One vector is turned by the same rotation once a tick. Each row is the vector after some number of ticks, and that number follows the row.
The counts run from 0 to 327.
[ -1.5 -13.3  19.0  -6.2   1.3 -11.8  42.6   8.8  -9.6 -13.7  29.9  -2.9
 -19.0 -31.9   4.6  16.4 -20.2  22.1   5.2 -22.2 -23.0  -1.1  11.9   6.2
  11.6   8.1 -15.8  12.6  29.8  21.7  35.9  -3.4  25.8  14.2  21.9  36.7
  24.4  -2.9  30.4  31.7 -30.9  -9.0  14.7 -11.5  -3.3]	138
[ 16.9  16.3 -14.3 -21.6 -21.6  -2.5  27.9   7.2   0.6   4.5  28.9  37.5
  28.5  19.6  -6.6 -11.0   4.5  16.5 -27.0 -13.0 -16.0   3.4  -3.8   1.8
 -22.1 -15.0   7.0  17.3   7.6  37.9  -9.5  14.3 -24.2  19.6 -37.1 -22.1
   5.8 -14.4 -30.2  39.7 -25.9  11.1 -15.5 -20.1  19.4]	203
[ 45.3  -7.8 -33.5 -43.2   2.4  10.3   5.6 -18.2  -7.5 -17.0   2.8   6.0
   3.1 -33.8  23.4  20.6 -31.2  20.3   2.5 -21.3  -9.8  13.5  13.5  -8.0
 -15.8  -0.4 -23.8  -8.6  16.2  14.4  21.2 -14.6   3.1  35.6 -30.5  17.1
   7.5  12.2 -24.4  32.4 -37.7  -2.4  11.8   6.0  -5.3]	61
[ 57.6   9.1 -12.5 -10.3  -4.9  14.9   5.7 -31.7   3.2 -18.9  19.3   5.5
  18.3 -23.9  11.0  -3.7 -22.5  35.9   2.1 -19.7   6.8 -14.7  -3.1 -32.3
 -13.0  29.1   8.8  -7.3  19.4  53.1  -1.6   4.1   3.4   9.8  -7.2   7.0
 -13.0  -3.3  -8.0  43.9 -14.9 -19.3 -11.0 -16.2 -21.2]	304
[ 27.8   1.0 -35.8 -16.9   3.8   8.9  41.5 -15.1   3.2  -1.0   8.8   7.3
  25.9  15.9  27.9   6.4 -14.5  46.5  24.3  20.0  25.2  13.8   6.1   8.8
 -14.5   2.5 -22.4   4.5  -1.8  18.5 -20.0  -4.2  -2.9  24.3  10.0  23.6
  28.1  -6.7 -21.2   5.3 -21.7   8.8 -40.4  -6.8  22.9]	313
[ -4.2  10.2 -10.9  32.5 -31.3  17.6  19.3   5.0  -4.7  -2.6  41.4  -4.9
  15.8 -11.5  -0.5   9.6  -2.3  26.1 -28.4  21.3 -29.6 -20.2  -5.5  -1.7
  14.4   9.9  11.2   6.9  54.8   6.6  -7.9 -11.8  38.8  31.3 -11.4  12.0
  -8.6   0.5 -25.2  36.3  10.4  23.4  -6.7 -30.1  27.6]	109
[ 23.0  -7.5 -17.2  -2.8 -21.0 -19.8  45.2   4.6 -23.1  -7.0  24.2   0.7
  13.2   5.2   4.9  14.3 -29.2  16.6 -10.1 -28.3 -30.9   3.6   4.9  -0.4
 -28.0   5.8  12.2 -24.1  19.6  30.7  -9.7 -21.5 -19.7  38.0  -2.7   3.5
  14.3 -23.4  -6.6  35.3 -36.5  10.0   6.9 -16.6  -1.5]	302
[-25.5   9.3 -22.1  -6.4  -8.8   0.3  31.9  -5.8  25.7  -0.4  55.3  16.3
  23.1   3.0  18.3  15.9  -4.5  43.1   0.0 -15.9 -39.3  25.4  21.0   6.2
   1.3 -20.0  -0.8  26.0  27.4  -2.7   3.5  -5.7  10.3  15.5 -20.4  20.2
  21.7   2.8  -6.1  -9.1 -17.4  12.9   3.3   2.8   0.5]	93
[-19.2   2.8 -14.4  -9.1  -1.4   5.6  35.7  14.2 -11.7  19.5  50.6   5.7
   0.8 -13.5 -18.6  -5.3 -20.8   6.1   4.5  -8.1 -23.0   5.4  -0.5   7.4
   9.3   0.9 -20.4  31.6  18.9 -13.4   5.9  -4.5   9.0  35.6 -12.9  16.7
  23.4   8.0 -27.6  15.5 -15.1  21.7 -25.8 -13.3  48.2]	130
[ 16.1 -30.6  -7.7   3.2  -9.2   7.0  16.6   8.2 -25.6   0.2  29.8  -0.4
  33.0 -13.7  -3.0   1.7   6.8   0.0  -6.5 -31.2 -17.5   3.1  -9.3   2.4
  15.9 -21.4 -27.3  -0.8   3.5  21.5   1.3  -4.2 -18.5  57.3   2.2  27.6
   2.6  -5.3 -33.4  15.7 -39.3  -5.4  -0.8 -45.5   9.4]	51
[ 18.5  11.1 -28.4 -14.9 -14.4   4.4  14.2 -22.0 -13.6  -2.9  50.5  46.5
  -0.7 -12.9  -1.1 -39.7 -16.2  23.0  29.6   2.1   6.8  12.0   4.7  14.6
 -10.6  11.2  -3.3  16.9  16.0  12.5 -21.5 -10.6  -9.6  13.8  -5.1   1.6
   8.1  -7.8  -6.3   7.4 -38.3   5.4 -40.9   1.1  29.1]	230
[ 15.9  -7.1  -7.5 -13.9   5.0  -4.7  29.4   9.3 -32.6   0.8  35.7   1.9
  -7.6 -18.6   9.6  -0.3 -17.2  18.4  60.8 -17.0  19.0  33.6 -16.7   5.1
   9.9   9.8 -27.6  19.9   2.4  19.1  14.1 -12.4 -10.1   9.2  -2.3   6.0
  23.7 -32.0  -8.5  30.3 -36.7  -5.8 -20.8  -0.9  20.4]	319
[ 21.7  12.5 -12.3  11.8 -14.5  12.1  10.6   2.7 -11.2  -8.2  20.7   0.3
   8.3 -47.4  15.1  10.5  13.7  41.1  14.6   2.4  10.4 -36.3 -14.6  -4.5
  17.3  15.4 -19.4  16.8  22.2  26.0  11.2  -2.4  38.1  -2.8   5.4  15.5
 -14.8 -12.3 -14.9  55.7   0.3 -14.9 -11.7 -24.5  -8.3]	216
[ 22.2 -10.3 -10.9 -19.4 -22.5  40.0  10.7  29.3  -9.1   5.4  18.7  -1.5
 -18.7 -14.3  12.6  13.2  -7.0  -1.3  -7.0  -8.6   8.4   7.0  -0.1 -20.2
  23.7  -0.7  -1.1  -7.2  16.1  15.3  23.6  -2.0  28.4  50.3  -7.5   2.1
  11.2  -2.4 -49.2  38.8 -15.0  -2.6  -7.4 -21.6  14.5]	160
[ -4.3  -2.8  -2.7   8.8 -22.4  10.3  35.3  -0.5  38.5 -20.6  31.0   3.5
   2.2   2.6   9.8  30.2 -25.2  26.1 -40.7 -24.6 -42.1   0.0  21.2  -6.0
 -11.8  11.9  -7.3  -0.6  27.7  39.0  -0.5  -2.8  -0.4  33.2  -4.3  26.7
  21.9  24.7 -14.2  12.5   0.2   1.3  -5.9  -4.5  -3.9]	145
[ 15.0  -6.9  22.8   8.6 -21.6   8.3  11.2  11.5 -45.2   4.2  28.9   5.1
   2.1  -5.3  -3.1 -28.9 -15.3  -2.5 -13.1  -9.8  -0.8  -5.7 -22.1   3.7
  13.7  14.7  12.1   7.5  17.8  24.6  -7.6  -4.8 -10.3  41.8  -9.3  -3.0
  13.5  -8.3 -33.9  37.3 -31.0  17.2 -27.4 -35.4  36.4]	266
[ -4.6  13.5  12.4 -10.3  -4.1   3.4   8.7  12.8   5.9 -14.4  19.2   1.9
 -32.1 -44.3   7.5  -5.2 -26.0  37.5   5.1  -9.2 -13.7  -7.8  -2.3  -3.3
  22.8  17.9 -15.7  35.4  46.1  17.0  35.7  16.2  26.3  10.6 -25.1   7.9
  -2.5   4.5  -6.1  46.4  -7.2  -2.7   0.9  13.5  13.1]	3
[ -5.7 -13.2  -3.0  -9.2  -3.4   0.5  18.3  40.6 -19.5  19.9  30.2  -5.4
  29.1  13.1  -5.2 -11.8  -0.6   6.6 -22.2 -13.3 -17.5 -16.9 -14.7  20.1
   9.6 -21.1 -21.9  40.1  17.2  34.8  -8.5  17.7  -6.5  34.6   3.0  10.0
  -4.2  -5.5 -28.7  44.3 -23.3  10.4 -17.3 -20.5  20.8]	291
[-23.9 -19.9  -7.2  11.5 -24.3  -2.8  41.6  26.4  -9.8   0.6  37.1 -18.1
   7.3  14.0   0.4  36.4 -13.6  24.5  -6.9 -20.6 -35.5   3.7   4.6  10.3
   0.5   2.8 -18.7   1.9  35.9  27.2   1.1 -18.3  -0.9  33.5  19.6  17.6
  -4.0 -19.3 -15.8  32.6 -11.5   2.5  16.2  -3.0 -15.3]	57
[ 33.5 -15.7   7.9  -0.1 -16.3  19.5  22.7 -23.6  18.7 -22.1  11.6 -20.3
  23.8  -7.7  16.0  18.5   6.0   9.7 -12.4 -22.0   1.4   4.2 -22.2 -22.2
   2.4  -3.7 -15.9  12.2  -1.1  55.9   0.6   6.5   3.1  14.7  10.5  22.4
   2.3  21.2 -34.2  25.8 -15.6 -33.2 -26.1 -24.7  13.3]	45
[ -9.5  22.1 -10.5 -12.3 -20.5  15.8 -10.7   0.2   9.7  -3.4  52.5  13.7
   8.0  -1.5  14.2 -14.2   6.6  20.7 -19.9 -17.9 -36.2 -16.5  26.9  13.2
   8.7 -11.4 -17.8  37.7  50.4  26.6  -0.2   5.7   8.5  18.1  -6.0  16.8
   5.9  22.0 -13.3  31.6 -12.1   9.3  -5.6  16.8  -9.1]	254
[ 20.2   6.1   2.8   6.0 -30.0  26.4  26.3   2.0  -0.1  10.4  26.4   3.3
   6.2  11.1  10.4  -8.0   7.7  34.8 -12.0  -0.2   4.6 -13.7   4.7  -1.7
  -1.2   3.7   7.2  -0.6   1.8  40.5 -10.6  25.9 -18.5  35.2  22.2  32.9
  42.8  -3.3  -8.2   6.8  -8.6  -1.9 -36.6 -28.7  12.0]	152
[ 20.5  -9.9 -16.6 -26.5  -9.5   9.1  -4.3  -3.2 -19.7  -8.5   8.2  -8.7
  17.4 -19.7  18.2  -4.6 -14.7  10.9  11.8  -8.6   3.5  15.3 -16.6 -10.3
  20.1 -11.3 -17.4  14.7   9.4   8.1   9.8 -19.4   6.6  35.7 -27.6  14.3
 -10.9   3.2 -54.2  25.8 -32.9   1.1   2.9 -20.6  39.3]	186
[  1.3 -10.5  21.6  -2.4  -6.7  16.3  38.8   2.5  23.0 -19.0  14.9 -16.9
   9.9  -1.2  31.4  34.5  12.6   6.3 -19.9 -21.3 -17.8 -11.5   3.5 -11.0
  10.7  -8.1  -3.0  20.7   7.2  32.6  18.6  12.9  38.4  20.0  13.1  31.5
  40.6   3.8  -6.2  12.7   0.5 -17.1 -33.0 -22.1   7.5]	19
[ 11.2  -0.7  -1.0  -0.7  -3.1 -10.8  25.2  23.7  -1.2   6.0  17.3 -12.8
  -3.9 -12.7  16.1   6.3 -17.8  42.7  17.1  -0.2  12.8 -19.4 -13.9  -8.0
   4.4  45.3 -18.6  16.5  46.3  38.8  -4.8   1.5   8.7  15.9  23.0   5.1
 -16.9 -22.6  -9.2  62.2  -7.7 -13.8 -15.3  18.4 -11.4]	298
[  6.7   2.5   9.4   4.3 -12.6   3.9  19.1 -17.9   6.9   2.6  54.6   9.7
  -6.8  18.0 -11.1 -37.0 -22.9  16.7   5.3  -9.5 -20.9  11.4   7.7  -8.5
   9.5  37.5  20.6  23.8  48.0  41.5 -12.5   0.2  -9.0  13.4   8.3   5.6
  -8.4  15.3  12.5  27.0 -22.1  -7.5 -26.7   2.9  12.2]	147
[ -3.3  -2.9  10.4   2.7  -9.0 -27.9  58.1  -2.4 -17.2  -7.2  26.6  21.1
 -20.5 -21.8 -15.1   8.2 -11.5  30.8  21.4 -21.7 -22.5  15.0   0.1  -4.5
 -18.9  11.4   0.2  -8.5  33.0  20.4  13.1 -13.5   2.6   8.6   8.5  -0.4
  12.8 -43.7  14.9  19.1 -40.9  -2.9   3.5  -8.1  -1.3]	220
[  7.8 -14.2  17.5   1.7 -15.9   4.0  45.8  -7.1   1.3 -21.1 -12.9   2.1
   9.6 -58.9   3.3  25.2   6.5  49.1 -17.3   6.3  -9.5 -18.9 -15.8 -12.7
   4.0   1.4   1.2  -3.1   7.7  13.5  11.3  11.6  26.4  18.4 -12.0  32.3
  15.2  -6.8 -26.9  11.3 -22.5   1.1   1.3 -44.9  20.8]	107
[ 19.7  -6.5 -10.6   4.2 -10.7  25.6  15.7  15.1  22.4  -9.8  19.3 -18.3
  22.1  12.5  17.7  10.5  -2.4   6.6 -18.0 -12.5  -4.2  -1.8  -6.7 -10.9
   2.4  -2.0 -23.5  24.8  18.5  48.7  -6.2   6.0  -0.2  28.2  -6.3  12.1
  -5.6  34.0 -45.8  41.4   1.2  -7.4 -30.7 -16.1  25.7]	46
[ 14.4  30.5 -33.9  -4.6 -29.0   2.7  17.7  -8.2  16.0   0.2  42.8   3.8
  20.6  25.8  24.5  15.4 -19.4  32.0   1.2   7.2  -8.9  -1.9   8.8 -13.0
 -10.6  24.7  18.5  -3.9  40.8  21.4 -10.2 -19.5  28.9  23.9 -13.3  -7.8
   0.8 -27.4 -13.9  41.3  11.1   1.7 -17.7  12.3  -4.8]	198
[  0.1  12.0 -13.2 -28.6  -1.2  -4.3   6.9  -1.7  13.7  12.6  31.7  13.7
   8.0  18.6  35.3 -23.8 -26.8  52.4   2.3  10.4  16.2   6.5   7.1   5.6
  -6.9  20.5  -1.9  35.4  45.8  39.5 -18.1  17.5  11.4  23.8   1.8  13.3
  11.0  -1.5   8.4  20.2 -11.1  -7.9 -18.4  25.3  -2.8]	173
[ -7.8  -1.3 -17.8   6.3  -6.1  13.3   2.2  13.4  -4.9  -4.0  56.9 -11.2
  10.7   4.9  19.7   8.7 -10.8   4.5  27.7 -21.2 -11.9  23.8  10.6  12.5
  40.4 -11.1 -47.8  22.3  22.7  12.3   6.6  -9.5  15.5  24.9  -0.4  23.4
  22.5  27.5 -21.2  15.5  -4.5  -8.8 -18.7   0.1  14.9]	155
[  3.9 -12.9  12.1  -4.5  -6.0   0.3  -6.9  17.0  -2.0 -11.9  23.8 -15.2
  -4.6 -26.7   9.8  -0.2 -22.0  20.6 -23.5 -32.7 -29.4 -14.8   1.8  -3.6
  12.3   0.7 -18.4  30.6  40.5  40.8  15.3  11.4  -9.8  20.7 -14.1  13.5
 -21.2  12.1 -21.8  58.4 -20.1   0.0  24.2  -6.9  -5.6]	165
[ 11.7  10.6   7.4  17.2  -6.6   7.0   7.9  -8.6  -7.8   4.5  31.7 -22.9
   7.5 -34.6   4.0 -15.7 -44.9  36.6  12.6  -2.2   6.4 -15.6 -14.4 -19.8
  32.8  50.3   3.7   2.9  28.0  18.2   7.0   5.3  18.4  28.9   0.8   7.2
  -4.8   7.0  -8.5  36.5   8.0 -12.3 -28.0 -19.3  21.3]	28
[  9.8 -14.1 -12.5  -3.3  -9.1  16.0  29.9   1.9 -10.6  -9.7  23.8 -24.2
  30.1 -34.4  19.2  39.0 -14.7  10.7   8.1 -23.2  -2.3  -8.2  -5.2 -16.5
  21.6   0.7 -19.2 -20.2  -4.8   4.5  15.8 -20.2  24.9  41.5   5.6  35.0
  24.7  -9.9 -28.7  17.9 -23.8 -10.4  -1.5 -32.2  -5.6]	295
[ 22.2  -9.6 -12.8  -9.1 -16.1  16.3  34.6   0.6  -7.1   3.8  22.4  17.9
  21.7  12.9  18.0   3.9  -6.9  24.9 -25.2 -19.0 -14.7  -6.5  14.5  20.4
 -11.1 -13.1  -5.1  -1.2  -9.0  34.9 -18.2  12.3 -20.4  45.9   8.6  36.0
  45.7   6.9 -23.2  -7.1 -26.7  15.2 -25.6 -25.1  18.0]	151
[-16.2  -9.2  36.5  18.2 -16.9 -23.6  45.8  15.6  -7.5  -1.7  41.4 -15.8
   5.7  24.6   2.4  10.0 -12.6  25.1   6.8 -15.2 -11.2  24.0 -18.3  -0.7
  10.1  -5.9  14.6  20.8  23.0  39.6  -7.1  12.5  -9.8  22.8   3.9   2.7
  15.3 -36.3 -21.1  33.7  -9.1   0.7 -12.8 -19.4  22.2]	183
[ -1.4 -16.5  23.3  -3.5   5.2 -15.6  34.7   1.7   4.8 -17.3  19.9 -15.3
 -17.6 -12.8  16.5   5.5 -20.7  13.6  10.7 -14.9  -5.6  20.0  -1.3   0.9
  24.7  -9.4 -13.7  46.7  13.7  18.9  34.5  13.8  20.4  13.0  -8.6  32.1
  39.6  21.6   4.0  19.2 -16.7   2.3 -11.1 -10.7  40.0]	263
[ -9.3  -9.4  37.0  14.3 -10.9  -7.7  43.3  -7.8 -15.6 -17.9  13.9  10.5
 -20.0 -35.0  -9.9 -11.8 -22.4  46.0  -5.5 -10.1 -13.0  -5.4 -11.4  17.0
 -12.9  22.0  -3.8  18.8  46.2  31.7  -6.3   5.6 -29.1  -1.8   4.3  18.7
  -2.2 -20.2   7.2  28.9 -29.7  13.9  11.5  11.1   4.9]	246
[ -2.9  -1.1  18.1   5.8 -27.6   9.0  27.7  20.9  10.7 -18.9  35.5 -20.7
  13.1  19.9  20.1  17.3  13.5  -8.8 -28.5 -19.0 -26.9   1.5  -3.2  -5.0
  23.8 -19.1  -1.1  17.1  33.1  34.4  11.6   3.0  26.6  32.3   7.1  15.0
  15.1   5.1 -23.1  33.8  -0.6  -8.5 -31.9 -16.8  12.6]	20
